One turn moves every row onto another: examples first, then more rows asked
suz: [ 13   8   0 -14   0 -10  -7 -20   3  11   6  46  -7 -23 -28   1  12  14
   0 -22  12  15   5  12  -4   9   1   1]
dilus: [ 40 -22  23  37 -20  -7 -15   0 -20  -3 -10   2 -28  52  29  18 -15   2
  -4   1  17 -31 -13 -17 -36  -6  -4 -10]
buf: [ 32   7  42  44   1 -20 -21  -3   2   9  13  -8 -11  52  23  13 -21 -10
 -17 -16  28 -20 -22 -25 -31   4 -24   6]
kup: [ 16 -42   1  31  -7 -27 -16 -10  40 -16 -16  -8 -10 -12  21  -6   7  -7
  32   2   9  -1  22 -15  -9  -4  29   6]
peluv: [ -4 -38   1  27  -5 -43 -11  22 -22 -23 -12 -18  12  26  20 -13   4   4
  -1  -8  18  11  31 -15 -15   5   9   6]
vara: [ 19 -13  -5   5 -25  17 -23  -7  -9  28 -14  35  31  29  -8 -20   6  -6
  27   8  20 -28 -51  19 -28  -9  13  19]
gaz: [-11  17  26   6   5  23  -7 -11  -6   9  42 -13  14   2  30 -14 -15 -41
 -29   3  16  12  -2  -2  -7 -28  -5   7]
mavuf: [  9   4   1   5  -4  21 -19  23   7   9  28  30  33   0  10  18 -40 -18
   3   5  20  21 -32 -10   1  47  -2  15]
Mizat: [ 17   9  10  22 -21  28 -16 -12  19 -25   7  22  41  -3  -6  -8 -44 -18
  15  -8   9   7 -46 -29  -1  16 -16  -9]
tofol: [-25  18  19   8   0   9   6  -5 -25   0  47 -16  32  23  14   3 -18 -11
  22 -33  15   6 -16 -25 -15 -19 -17 -11]
gosi: [ 49 -24  -7  21   8  11 -44  -5  15  36  -4  10  17  28  18   0   3   5
  45   9  -3 -14 -48   0 -16   5   7  11]
Gul: [  1  -3  -3  14  -8  -5  11  12  12   6  13  27  -6  -6 -31  17  28  -6
   9 -20   8  23 -40   6  -9 -21  17 -12]
ret: [  1   0   1  31 -12 -10  -4 -19 -31  -9   0 -15   6  55  12 -20 -30  -9
   4 -19  31 -15   7 -38 -29  17 -25  -2]
vut: [  2   3  54  23 -17  15 -16   4  21 -18  -6  21  33 -21  -3  -1 -34 -14
   2  -7   3  25 -21 -11  -8  35  -5  -2]
Zafos: [ 37 -10   5  34 -17 -18 -11  -7 -16  32  20  15 -20  25  28   4 -17 -11
  -3  -2  51 -35  13   2 -35  15 -13  18]
Didi: [ 25 -24   4  -2 -18  19 -40  -4   8   8 -20   3  49  19   8 -18 -19  10
  22  31   2 -25 -29  12 -15 -15  13  31]
kif: [ 11  10  40 -14  11  18 -26  -5 -20   0  36  20  27  19  33  -4 -15 -17
  -1  -2  22 -31  18 -20  18 -20 -11   1]
des: [ -3   2  13   6   0 -35   3   9   1  -1  -8  34 -14   7 -16   8  29 -23
 -18 -20  12  25 -22   9 -29  10  22  -7]
sebuf: [ 15 -14   6  -6  -1 -40 -20  25  39 -12 -12  -1  12  11  13  34   4   1
  25  -1  21 -22  28  -3 -11  11  13  16]
vitu: [  3  -7  10  21   3 -36 -26  -1  38 -22 -17 -11 -10   3  43 -22  12 -12
  17 -12  27  -2  29  -9 -20   5  -6  -1]
tarun: [ 40 -21  -6  -1   3  20 -35 -17  -7  34   2   4  12  22  12 -14  11  19
  11  24 -10 -11 -27  19 -15 -35   7  22]
vepob: [ 26 -20  16  24  -3 -23  11  12 -27  -5  -8   4   4  -9 -21  12  15  -4
   6 -13 -16  25  13   1 -20  10   1 -32]
niz: [ 14 -14  -4  -2   5   9 -35  -8  14  21  -2  25  31  15  17 -29  27  -6
  59   6   9 -24 -31   4  -6 -20  17   9]
Lav: [ -8  -4   4   4  -9  13 -17  -8 -23 -18  42   4  18  22  51 -29 -18 -17
 -14   9  24  -4 -16 -16  -7 -42   1  14]
Zovol: [ 11  -9  13  30  -7  -3  10 -11   0  -1  33  -6  42 -23  -3  11 -18 -28
  29 -22 -13  37 -11 -23 -15  24   1   2]

kup goes to dilus
mavuf goes to suz
Where do these go?
tarun goes to Didi
vut goes to des
tofol goes to Zovol

One turn moves every row onto another: examples first, then more rows asked
ronaf: [ 31 -15   7  15   5 -16  13 -21 -34  -7 -14 -10 -33   3 -16]
mep: [ -9  27 -12  38  -5  15  27  -2  -7 -28  -9  -2 -11 -11   5]
viz: [  6   4  12   8  27  -5  -1   4  16  46  29 -20  17   8   4]
Sezan: [ 25  13  19 -14  -8  -6  21  25 -30   5 -20   8 -34  -5  12]
Fek: [ -1 -16 -13 -16  10  -9 -46  -5   4  -9  20   3   6   8  31]
Bofa: [ 39 -29   8   9   7  -3  18 -10 -28 -12  -6  -7 -27   3 -14]
Mesu: [  3   6  12  13  23 -22  -6   3   8  45  22 -26  19   8   0]
Feb: [-10   2  21 -10   9  15 -32  26   9  -2 -11 -28 -10  33 -11]
lese: [-24   3 -10 -12 -32  -6 -10 -17 -14  40  11 -14 -15   1  16]
lik: [ 30 -11   5  24   3 -18   6  -8 -41 -15 -20  -6 -30   2 -12]
Lomeb: [  7   0 -10  -4   2 -21 -52 -10  10 -10  25   6   6   8  25]
gimi: [ -2   6  -3 -12  -2 -27 -43 -14  14 -11  29   3   4  16  24]
Fug: [ -4   5   9  15  20  -6  -4   1  11  47  37 -13  13  23   5]
supo: [ 30  15 -15  29 -42  20  -3  18   9  -4   1  -4 -25   1  -6]
pep: [ 38 -16   2  14   9   0   7 -17 -35  -9 -18 -10 -31   3 -15]
Fubod: [ -4  11 -11  16  -3  27  37  -6   2 -31   2   4 -12 -12  10]
Gam: [  0   3  -3 -15  13 -18 -45  -3  10  -6  27  11  -1  25  26]
vofi: [ -7 -10   7  14  27   3  -3   7   8  42  25 -23  21   9   7]
feru: [ -4   6  21  13  21 -18  -3   2  13  37  30 -24  18  20  -3]
zap: [ 38 -10   5  19   2 -12   5 -20 -35 -17 -14  -8 -35   9 -11]
Ladu: [ -7   7  -2 -15 -30  -6 -21 -28 -17  38  13  -5 -11  20  26]
suf: [ -8  33  -4  29   2  18  36 -11  -4 -25  -8  -5 -14  -5   7]
Kuv: [-10  26  -9  27   1  22  26 -10   4 -36  -6  -4 -15  -7   2]
bivu: [ -7  18  27  -5  12  22 -25  16  11   9  -6 -23   3  45   1]
vabez: [-10  24 -10  17 -10  18  29  -5 -10 -27 -13  -2 -12 -24   3]
Det: [ 16  16  12 -15   1 -19  26  27 -20  10 -28   8 -27  -3   8]
Lan: [ -8  13  14 -14  11  16 -22  20   9  23  -4 -23   6  46  -6]
Fevi: [ 10   2  -8 -19  10 -14 -46  -6  17  -7  25   6   2   7  27]
meza: [ -7  26 -14  20   2  29  30 -12  -4 -25 -11  -3 -14 -13   8]
bir: [ 27  20  -2  26 -38  31   7  23   0  -6   3  -3 -28  -2   1]
siv: [ 35 -14   8  16  -2  -3   5  -6 -34 -14 -19 -13 -28  -5 -25]
Zed: [  1  10 -10  -9   4 -22 -48  -5  18 -13  21   0   8   7  26]
dinit: [ 35   6  -2  35 -40  23   0  15   0   5  14   5 -15  18  -7]
mur: [-10   8 -16 -24 -28  -2 -27 -16  -9  35  12  -4  -5  25  19]
Nebu: [ -3   8  16  15  30 -12   0   7  11  40  22 -18  23   8   4]
Lib: [  8  16  18 -19   0 -12  25  24 -22  -1 -17  28 -16   9  18]

Det goes to Ladu
Mesu goes to zap
Fek goes to Fubod
Where do these go?
siv goes to Gam
gimi goes to mep
Kuv goes to Nebu
Fevi goes to meza
lese goes to dinit
mur goes to bir

One turn moves every row onto another: examples first, then more rows asked
tive: [ 22   3   6  -4 -10  -5   8 -27  45 -22  18 -11  -4 -16 -26  25 -28]
Pugag: [  8   9   0  -7  15 -10   3 -19  62  -1  11   1 -11 -26 -18   4 -23]
rosi: [ 17  -9   1   5  28   3 -31  -5 -26   0 -34  -5 -27 -12   3   3  -2]
Muraf: [ 17  31   1  18 -32 -15  30  -2 -25 -13 -10  -5 -13  -7  -6 -28   2]
zikep: [-26 -19  -3  -7  34  -1  -6 -12  -8  19  17  -2  11  -8  -7  -9  25]
gite: [ 19 -18  -5   4  14   8 -32  -6 -38 -11 -23  -5 -25  -1  -9  10 -10]
pudar: [  5   2 -10  -5   0   3   1 -16  55 -15  26   1  -9 -14 -30   9 -30]
gez: [ 30   6  23  -4  -4  -2  39   9  35  -5 -17  -2  -5  15  17  27  13]
vonu: [  6  30  -9  15 -19 -16  25   6 -17  -3  -7   7 -18 -10  -7 -44   2]
suve: [ 36 -16   3 -10 -23  -7  34   9  10 -20  10   9  -5  29  -9  29  -7]
zetu: [ -3   8 -20  11  32  36 -30   9 -17 -14 -23  -3 -15   8  -4   8  -6]
zer: [ -8  14  10  -6  45   1  12 -20 -10   8  -6 -18  32  -5   3  14  24]
fal: [  8  13  -5  13  23  37 -23   2 -20 -21 -33 -15 -11   8   3  22  -1]
rapap: [ 17   0   1 -12  22 -18  28  19  42  16 -11  25 -15   6  11  -6   8]
pob: [ 15  15  15  -1   4   0  11 -26  60 -12   4 -14  -5 -23 -11  22 -18]
ruz: [-13  -5 -18 -11  25   7   4 -12 -27  -8  26  -6  32  13 -24  10   5]
sif: [ -3  32 -12  23 -34   7  27  11 -15 -17   2  -2 -13   1 -10 -32   5]
Tunin: [ -2  41   1  24 -24   3  30   8  -6  -9 -14  -6 -14  -6   5 -32  13]
Lar: [  7 -14 -21 -13  -1   1  22  29  31  -5  19  29 -14  28 -12  -1  -7]
sepa: [ -6 -19  19  -2   4   4   5 -25 -26  -4  15 -26  21   0  -6  25  26]

tive goes to pudar
zetu goes to rosi
Where do these go?
Tunin goes to Muraf
rapap goes to gez
zikep goes to zer

One turn moves every row onto another: examples first, then more rows asked
tobi: [ -3  -8 -23   3   2 -20   0 -14  -1  19  29 -33 -24  -4  10  29  24  -1
   7 -32 -26  -6   1  23   0  16]
Pilu: [-20 -39  -5  -6  21  18 -23  14 -10 -12   0   0 -35  17  12  15  19 -12
  11  -2   5  19  11  21   5   7]
Zimuk: [-13 -32  26  -5  28  19 -17  17  11  -6 -28   0  -6  24   3 -13   6  -6
  12  26  17  20  -2  10   4  16]
kodo: [-18   1  26 -12  20 -10 -22  13  30  22 -16 -21   4  19  10  -3   8 -27
 -10  27  16 -26 -13   2  27   4]
Gapag: [ 15   7   3  16   2  30   3  16  21 -12  -9  40   6 -15  -5  -7 -11   1
 -14   7  11 -12  -2 -50  -9  21]
Vaguf: [-13  -6  -9  -2 -10 -56 -18  21 -15  14  -3  -6   3 -21   0 -14 -18  21
 -32  23   2  12  23  11   3 -30]
Teto: [  1   8   9   3   0  14 -12  18  21 -14  -1  34  -1 -13   4  -5  -8  -5
 -18   7  29 -28 -12 -52 -11  13]
kam: [ 37  27 -44  12 -15 -35  13 -14  11   0  15   2  -4 -24 -12 -15 -12  44
  -2   6  -5 -20  13   7  12  -8]
mol: [ 18   3 -44   0 -10 -19   0 -22 -17   5  21 -19 -17  -9  -6  16   6  31
  21 -19 -18   0  16  27  12 -15]
Kisop: [  3  12  37  14  26  15   0   0  42  21 -16 -23   0   8  -6  -2  11  -5
   0  12  -5  16 -19  20   6  37]
nutub: [ -6 -31 -27   1   5  -6  -4  -4 -17   0  22 -19 -32   3   5  26  22   8
  16 -29 -11  13  12  28  -5  13]
zudip: [ -1   2  10  13  22  11   1 -16  23  16  11 -25 -22   1  12  20  21 -11
   6 -16 -35  20 -10  23  -3  34]
redi: [-24  -2  -9  -2  12 -14 -23  -4  13  22  19 -31  -8  14  25  27  10 -34
  -8   4   2 -21   0   8  28  -1]
Pum: [  3  -8   2   8  -5 -33  -6  20 -13   5  -9   5 -12 -27 -14 -17  -9  40
 -21   9 -15  45  21  26 -18  -8]
tute: [ 10  25  13  19  -1  17  -3   6  34  -3   6  22   7 -19  -1   3 -10  -1
 -20   3  23 -21 -17 -47 -12  26]
Kan: [ 10  11  28  -2  18 -19 -15  28  41  22 -40 -13   6 -10  -5 -31  -9   2
  -9  39  10 -14  -5   3  19   0]
sov: [  7 -14  23  -2  23  -8 -15  27  26   6 -45  -3   8  -4  -1 -39 -15   9
   5  46  14  10   2   0   7   1]
kaniv: [  4  22   5  10  -8 -55  -1   5   6  29   2 -17   3 -34  -5 -12 -11  27
 -34   8 -30  19   9  17  -8  -8]
sura: [  9   5  12  14   5  26  -2   8  22 -17  -2  34   2 -15   2  -8 -11   5
  -8   5  19  -4 -14 -48 -25  28]
Dulo: [ 10  11   0  11   0  21  -2  18  21  -7  -7  37   9 -13  -1  -5 -12  -7
 -21  10  16 -26  -3 -55   0  13]
dud: [ 29   6 -44  -9 -14 -37   3   4  -5 -14   4  20 -18 -18  -8 -25  -6  40
   2   9  -2 -30  18   2  11 -22]
rel: [ 19   9  29  16  20  -1  -5  20  42  17 -39 -13   7 -11 -14 -29 -13  16
  -1  36  10  16  -3  12   8  16]
gigu: [ 37   4 -41   5  -6 -26  15 -13  -3 -15   5  17 -10 -21  -7 -29 -12  50
  14   6 -18  -2  16   3  -8  -4]
Gilov: [ 14  -7 -44 -10  -6 -24  -2 -23 -23   1  17 -15 -17  -6   2   7   5  28
  26 -16 -27  -4  16  17   6 -20]
bapad: [ 17  20   6  19   0  24   5  11  30  -3  -5  33  10 -18  -5  -4 -10  -3
 -20   5   7 -20  -7 -50  -4  23]
genur: [ 15   3 -39 -12 -10 -26  -4 -15 -18   5  18 -15 -25 -10  -5  12  12  27
  18 -20 -24 -15  14  23  13 -22]
Zudoz: [-17 -27 -35  -7   1 -24 -12  -6 -16  10  27 -28 -21   6  17  27  18  -7
   9 -20  -4 -13  12  15   9  -1]

gigu goes to kam
tute goes to Teto
Where do these go?
tobi goes to Zudoz
Gapag goes to bapad
Zimuk goes to Kisop
Gilov goes to mol
rel goes to Kan
redi goes to Pilu
kaniv goes to Vaguf

